In the data rows, zero lies at 4.5, halfway between 4 and 5.
Here is a table of points, one per row:
[5 6 7 6 5 7 7 4 5 6 4 3 3 4 2 3 2 4 3 8 8 6 3 4 6 3 5 5 6 4 2 4 1 3 6 7 3
 5 5 3 7 3 3 5 6 3 7 7 3 4 6 7 5 3 2 6 7 3 5 5 8 5 6 4]
[7 7 4 7 7 4 6 4 8 5 4 3 8 6 4 6 3 3 3 6 3 5 5 5 5 3 6 4 4 6 8 6 8 1 4 4 5
 7 3 1 6 4 6 5 5 5 7 4 1 6 1 3 4 5 6 6 4 2 2 6 5 3 3 6]
[6 6 4 4 4 4 6 2 2 8 5 5 7 8 3 7 4 5 5 4 3 6 3 3 6 5 6 6 2 5 4 3 4 5 5 4 5
 7 5 6 5 5 1 2 6 5 8 2 7 5 7 2 4 5 6 3 8 4 7 7 1 5 4 4]
[4 4 6 3 5 4 4 6 7 4 5 4 4 2 2 4 4 6 4 4 6 6 6 3 3 4 4 3 3 4 6 5 5 3 7 6 5
 4 6 4 2 6 4 6 5 7 2 7 4 3 7 3 0 3 5 9 4 4 5 3 0 8 4 5]
[5 3 3 4 5 3 0 5 6 5 2 6 5 5 4 4 5 3 5 4 5 4 5 5 1 6 8 3 4 5 3 6 2 4 5 9 2
 4 5 5 5 6 4 6 6 3 4 6 8 8 3 2 3 4 2 2 5 3 4 4 5 4 6 7]
[4 8 5 5 5 3 5 2 3 7 4 3 4 6 4 7 8 6 7 6 2 5 6 4 3 5 1 5 4 4 5 3 2 6 5 5 2
 5 5 3 4 5 4 7 2 6 5 6 5 6 3 7 5 7 7 3 5 5 3 7 7 9 3 5]
[6 5 3 3 5 0 6 5 5 5 5 4 0 6 6 6 4 1 4 5 3 4 4 8 6 7 7 7 3 4 4 3 8 3 4 7 5
 5 5 8 4 6 5 5 5 5 4 6 3 4 7 6 4 7 7 8 3 5 4 6 6 3 4 5]
[7 4 7 3 0 5 4 7 4 3 3 3 6 4 6 5 4 4 5 3 5 4 6 1 3 3 4 2 3 3 2 4 5 6 6 5 4
 5 2 4 2 5 3 2 1 5 6 6 4 4 1 6 3 6 5 3 2 5 7 7 6 4 6 6]
[7 4 5 6 2 6 4 5 3 5 2 5 4 4 3 4 6 5 2 3 4 3 7 7 2 4 6 4 2 4 6 4 3 5 3 5 5
 6 1 4 5 8 5 4 2 8 2 6 5 5 5 5 9 0 4 5 5 6 1 6 5 5 7 1]
[2 8 7 4 3 5 4 6 4 6 5 6 6 5 8 5 1 4 5 5 4 5 6 2 5 4 7 5 6 0 6 4 4 6 1 4 6
 4 4 5 6 3 5 5 3 5 4 2 5 7 7 5 5 7 2 6 5 2 4 4 5 7 4 3]
[6 3 4 6 4 7 8 3 1 6 4 3 2 4 5 7 1 6 4 4 4 2 3 4 3 5 5 4 6 6 4 3 5 4 2 5 4
 4 8 3 4 6 7 2 4 3 1 4 5 6 4 5 4 3 6 6 2 4 6 6 4 4 0 4]
[4 5 5 6 3 3 3 3 6 4 9 7 5 6 4 3 6 3 4 5 5 4 5 1 4 3 6 4 6 7 0 3 5 6 6 3 4
 5 5 7 4 3 5 8 4 8 5 4 4 3 6 5 2 1 5 6 6 6 2 3 4 4 2 4]
[5 6 4 5 2 5 3 2 7 5 2 4 5 4 2 5 5 3 5 5 6 0 8 5 6 7 3 5 4 2 4 6 3 5 5 1 4
 4 5 5 9 1 7 5 4 5 3 5 1 7 5 3 5 4 5 4 5 6 5 7 2 3 4 6]
[2 4 2 7 4 4 5 6 4 7 4 0 4 4 7 3 5 3 4 2 8 4 4 6 1 5 5 4 7 5 5 3 4 3 3 4 3
 3 6 6 6 6 5 6 3 6 8 4 5 2 3 5 5 5 5 3 6 7 7 3 2 4 4 4]
[4 2 3 3 4 6 6 7 7 5 4 5 8 4 6 6 5 8 4 7 3 4 2 6 6 8 6 5 6 4 3 3 5 2 5 2 2
 4 4 4 1 5 3 2 3 5 3 4 4 4 5 3 7 5 2 7 6 8 3 4 5 7 6 7]
[5 4 6 5 7 5 5 5 5 2 5 3 6 4 7 3 7 2 1 5 6 7 5 3 7 6 4 7 4 5 7 5 4 2 2 4 3
 7 4 7 2 3 2 3 3 3 2 7 4 5 5 4 5 2 5 1 4 2 5 4 4 5 2 7]
[1 2 2 2 4 5 5 4 5 3 3 7 5 2 2 3 6 5 3 5 8 5 3 5 5 3 7 6 2 8 4 7 6 7 5 3 3
 4 2 5 6 7 6 6 2 5 6 3 5 5 4 4 4 6 6 5 5 3 7 3 7 6 3 5]
[4 5 4 5 4 2 4 3 2 2 3 6 3 4 4 4 7 7 5 6 7 6 3 3 2 5 5 4 8 3 4 5 5 4 3 2 6
 5 4 5 8 7 4 4 8 3 4 7 4 4 3 3 5 5 3 4 1 3 3 2 4 5 5 5]
[3 3 3 4 5 3 7 5 5 4 3 5 5 8 5 7 6 2 4 3 5 5 3 4 7 4 3 4 7 2 6 5 1 5 2 5 9
 7 4 2 3 4 6 6 6 5 6 7 7 3 4 1 2 3 4 6 5 7 3 6 5 3 3 4]
[6 8 4 2 6 4 1 4 3 4 2 3 5 1 6 2 3 6 3 3 4 5 2 6 5 4 5 6 3 6 3 2 3 5 6 3 7
 4 3 2 4 3 4 5 5 5 6 4 7 6 5 4 4 5 4 6 3 7 3 0 5 4 3 6]
[5 4 3 5 7 6 7 6 5 7 3 6 3 7 5 2 5 6 4 3 4 4 4 6 5 5 5 3 6 3 4 4 2 6 9 7 9
 4 3 4 4 6 6 4 2 5 4 3 2 5 6 5 3 5 5 2 4 3 3 6 4 4 3 7]
[6 5 5 2 5 4 5 3 4 2 6 8 6 3 8 2 6 6 6 5 3 3 7 5 4 3 4 3 4 5 4 4 2 4 5 4 4
 5 5 2 4 4 6 5 2 1 6 6 4 0 5 1 9 6 7 7 4 3 7 4 4 4 5 4]
[6 5 5 4 2 5 8 7 4 5 6 5 5 6 4 7 6 3 3 6 5 4 5 7 2 3 4 4 6 6 6 7 5 5 6 5 2
 3 2 4 5 1 5 4 5 4 2 4 8 3 6 6 4 8 5 2 5 2 4 3 3 3 4 2]
[4 0 6 1 5 5 4 4 3 5 9 5 3 3 8 5 3 6 4 6 4 1 3 5 4 5 3 1 3 4 7 5 4 5 5 4 5
 6 5 3 6 3 5 5 4 7 6 4 4 7 4 3 5 2 5 3 6 5 5 4 6 6 6 6]
[8 5 3 3 3 3 5 4 7 4 5 3 5 5 5 4 2 3 6 7 4 7 2 5 5 7 5 4 2 5 3 7 4 5 3 3 8
 4 6 3 2 5 6 8 4 2 3 2 4 1 1 6 4 2 4 1 4 2 5 6 5 7 5 2]
[6 5 3 4 3 5 3 5 4 5 4 6 4 6 5 7 5 4 3 0 6 6 5 4 4 2 0 5 4 4 4 4 6 1 4 4 4
 0 7 5 5 6 1 6 4 3 7 3 1 4 6 3 4 4 3 5 6 4 1 3 6 5 2 3]
[4 7 4 5 5 5 7 2 6 4 7 5 4 3 5 2 4 5 5 5 5 4 2 4 4 4 4 6 4 3 6 3 5 4 4 6 5
 0 4 4 3 4 1 5 7 7 2 3 5 5 2 3 5 3 6 5 1 5 6 7 5 1 7 6]
[4 6 5 6 4 7 4 3 6 4 7 0 6 3 5 5 7 5 8 1 4 2 3 6 4 2 6 5 3 4 3 6 7 4 4 6 7
 5 5 3 3 4 4 4 8 5 3 7 5 4 5 6 6 5 2 2 6 1 7 4 6 4 4 7]
[1 8 7 6 6 2 4 6 3 3 4 5 6 3 4 4 3 3 4 4 5 3 4 8 4 5 3 3 5 9 3 6 4 4 4 3 5
 7 5 5 3 6 1 5 8 2 2 3 2 6 4 7 5 4 4 6 5 6 4 8 6 3 3 4]
[3 4 4 5 4 5 5 0 6 5 4 6 5 4 4 8 4 4 3 4 4 3 8 4 5 4 4 5 4 5 6 4 4 5 8 5 3
 6 7 5 3 6 5 3 6 6 6 4 5 2 7 5 6 5 0 3 0 5 5 3 5 4 5 2]
[5 4 6 8 4 5 1 4 3 5 6 3 4 5 7 4 6 5 4 8 2 7 6 5 5 3 3 8 5 7 3 8 5 5 4 7 5
 2 4 5 7 5 8 5 6 4 5 3 5 3 5 3 5 5 4 4 3 7 5 5 2 6 6 7]
[6 6 3 4 6 8 6 4 3 6 6 6 2 6 3 4 6 2 5 5 7 4 9 5 4 3 4 1 4 2 4 5 7 4 3 2 5
 6 5 6 4 5 4 2 3 4 1 2 8 4 2 6 5 6 5 6 5 8 7 1 7 6 7 7]
[6 2 3 4 6 5 2 5 4 3 3 3 6 6 5 6 4 6 6 6 5 2 7 4 8 4 3 6 5 7 5 0 3 7 5 4 4
 3 3 6 7 7 5 7 5 4 3 4 6 5 4 7 4 3 4 6 7 2 6 2 4 3 7 4]
[2 5 5 6 6 5 6 4 6 3 5 7 3 5 5 3 5 4 4 1 3 6 4 2 5 6 5 0 3 4 7 3 5 6 6 3 2
 3 3 8 4 4 9 5 8 3 6 5 6 5 4 5 4 5 4 6 7 5 3 5 3 3 6 7]
[4 4 7 2 5 4 6 6 4 3 5 4 2 2 2 4 5 6 7 3 3 5 5 6 5 5 5 6 8 5 3 2 5 2 4 6 4
 6 4 5 2 5 7 4 5 4 7 0 4 6 3 3 5 4 6 3 3 3 3 4 4 6 7 3]
[6 2 3 3 6 2 5 5 3 8 4 4 6 5 4 4 4 6 5 2 3 6 6 3 6 0 8 7 6 4 6 7 5 6 3 3 2
 5 5 5 4 2 4 6 4 2 5 6 2 7 6 9 4 3 3 4 2 7 6 6 3 5 6 3]
[4 8 6 7 3 1 4 8 6 6 3 7 3 6 3 4 7 7 4 4 5 4 2 5 7 6 4 4 4 6 7 3 8 6 5 6 5
 6 7 3 5 4 6 3 3 4 2 5 3 6 4 4 4 4 4 4 6 7 8 1 5 4 6 3]
[5 3 3 8 6 4 1 6 2 3 5 4 3 4 3 6 5 2 7 6 6 8 1 5 4 2 6 5 5 4 8 4 2 6 8 2 4
 4 6 7 5 1 4 4 1 4 4 2 5 4 5 2 4 7 4 4 4 2 3 6 6 4 4 4]
[3 5 5 4 2 6 0 5 6 6 4 6 5 6 4 3 4 3 7 7 5 3 4 3 5 6 4 6 5 5 5 7 5 2 4 4 4
 5 6 3 3 4 4 1 6 4 7 4 7 6 6 9 5 4 9 7 3 5 2 3 3 2 4 5]
[4 4 3 4 7 6 5 5 5 3 0 5 3 4 7 2 5 8 6 5 4 4 5 2 5 3 3 5 3 4 1 5 5 7 3 7 4
 6 5 5 5 2 4 5 8 7 4 3 3 2 2 6 5 6 5 4 4 5 3 3 2 5 4 1]
[1 1 2 6 2 5 6 5 2 4 7 7 7 1 4 3 3 3 6 7 1 6 7 7 4 6 3 5 3 2 5 2 6 3 4 6 5
 5 2 5 6 4 5 3 4 3 5 7 4 5 3 5 3 4 5 4 6 6 5 3 5 4 4 2]
[6 3 5 4 6 6 5 3 6 3 5 3 4 6 3 4 4 6 6 1 4 7 5 4 2 8 3 5 6 7 5 7 7 7 5 4 7
 5 5 4 6 2 2 5 2 5 5 5 5 7 6 4 6 5 3 8 5 5 4 6 5 3 4 3]
[4 4 7 5 8 4 2 3 3 1 6 2 4 7 2 5 2 4 3 5 4 4 4 4 7 5 5 4 4 3 2 6 5 4 3 4 4
 1 4 2 4 7 5 3 4 4 3 6 5 2 5 4 4 8 6 0 7 6 4 5 6 4 4 2]
There is one direction along which these points spread out most. Take the direction at right angles to it along which they spread out most. Go by this last direction. Where along it does each point below lie, from 0 to 99? 50 is the average, and the first point above lies past it. One standard deviation of the points above along it is 16.
[3 3 3 4 5 3 7 5 5 4 3 5 5 8 5 7 6 2 4 3 5 5 3 4 7 4 3 4 7 2 6 5 1 5 2 5 9
 7 4 2 3 4 6 6 6 5 6 7 7 3 4 1 2 3 4 6 5 7 3 6 5 3 3 4] --> 58
[7 4 7 3 0 5 4 7 4 3 3 3 6 4 6 5 4 4 5 3 5 4 6 1 3 3 4 2 3 3 2 4 5 6 6 5 4
 5 2 4 2 5 3 2 1 5 6 6 4 4 1 6 3 6 5 3 2 5 7 7 6 4 6 6] --> 22
[6 5 3 3 5 0 6 5 5 5 5 4 0 6 6 6 4 1 4 5 3 4 4 8 6 7 7 7 3 4 4 3 8 3 4 7 5
 5 5 8 4 6 5 5 5 5 4 6 3 4 7 6 4 7 7 8 3 5 4 6 6 3 4 5] --> 43
[6 2 3 4 6 5 2 5 4 3 3 3 6 6 5 6 4 6 6 6 5 2 7 4 8 4 3 6 5 7 5 0 3 7 5 4 4
 3 3 6 7 7 5 7 5 4 3 4 6 5 4 7 4 3 4 6 7 2 6 2 4 3 7 4] --> 66
[3 4 4 5 4 5 5 0 6 5 4 6 5 4 4 8 4 4 3 4 4 3 8 4 5 4 4 5 4 5 6 4 4 5 8 5 3
 6 7 5 3 6 5 3 6 6 6 4 5 2 7 5 6 5 0 3 0 5 5 3 5 4 5 2] --> 56
[6 5 5 2 5 4 5 3 4 2 6 8 6 3 8 2 6 6 6 5 3 3 7 5 4 3 4 3 4 5 4 4 2 4 5 4 4
 5 5 2 4 4 6 5 2 1 6 6 4 0 5 1 9 6 7 7 4 3 7 4 4 4 5 4] --> 37
[4 5 5 6 3 3 3 3 6 4 9 7 5 6 4 3 6 3 4 5 5 4 5 1 4 3 6 4 6 7 0 3 5 6 6 3 4
 5 5 7 4 3 5 8 4 8 5 4 4 3 6 5 2 1 5 6 6 6 2 3 4 4 2 4] --> 90
[5 6 7 6 5 7 7 4 5 6 4 3 3 4 2 3 2 4 3 8 8 6 3 4 6 3 5 5 6 4 2 4 1 3 6 7 3
 5 5 3 7 3 3 5 6 3 7 7 3 4 6 7 5 3 2 6 7 3 5 5 8 5 6 4] --> 55
[4 8 5 5 5 3 5 2 3 7 4 3 4 6 4 7 8 6 7 6 2 5 6 4 3 5 1 5 4 4 5 3 2 6 5 5 2
 5 5 3 4 5 4 7 2 6 5 6 5 6 3 7 5 7 7 3 5 5 3 7 7 9 3 5] --> 40
[5 6 4 5 2 5 3 2 7 5 2 4 5 4 2 5 5 3 5 5 6 0 8 5 6 7 3 5 4 2 4 6 3 5 5 1 4
 4 5 5 9 1 7 5 4 5 3 5 1 7 5 3 5 4 5 4 5 6 5 7 2 3 4 6] --> 57
[4 8 6 7 3 1 4 8 6 6 3 7 3 6 3 4 7 7 4 4 5 4 2 5 7 6 4 4 4 6 7 3 8 6 5 6 5
 6 7 3 5 4 6 3 3 4 2 5 3 6 4 4 4 4 4 4 6 7 8 1 5 4 6 3] --> 52
[1 1 2 6 2 5 6 5 2 4 7 7 7 1 4 3 3 3 6 7 1 6 7 7 4 6 3 5 3 2 5 2 6 3 4 6 5
 5 2 5 6 4 5 3 4 3 5 7 4 5 3 5 3 4 5 4 6 6 5 3 5 4 4 2] --> 36
[4 4 6 3 5 4 4 6 7 4 5 4 4 2 2 4 4 6 4 4 6 6 6 3 3 4 4 3 3 4 6 5 5 3 7 6 5
 4 6 4 2 6 4 6 5 7 2 7 4 3 7 3 0 3 5 9 4 4 5 3 0 8 4 5] --> 66
[4 5 4 5 4 2 4 3 2 2 3 6 3 4 4 4 7 7 5 6 7 6 3 3 2 5 5 4 8 3 4 5 5 4 3 2 6
 5 4 5 8 7 4 4 8 3 4 7 4 4 3 3 5 5 3 4 1 3 3 2 4 5 5 5] --> 62
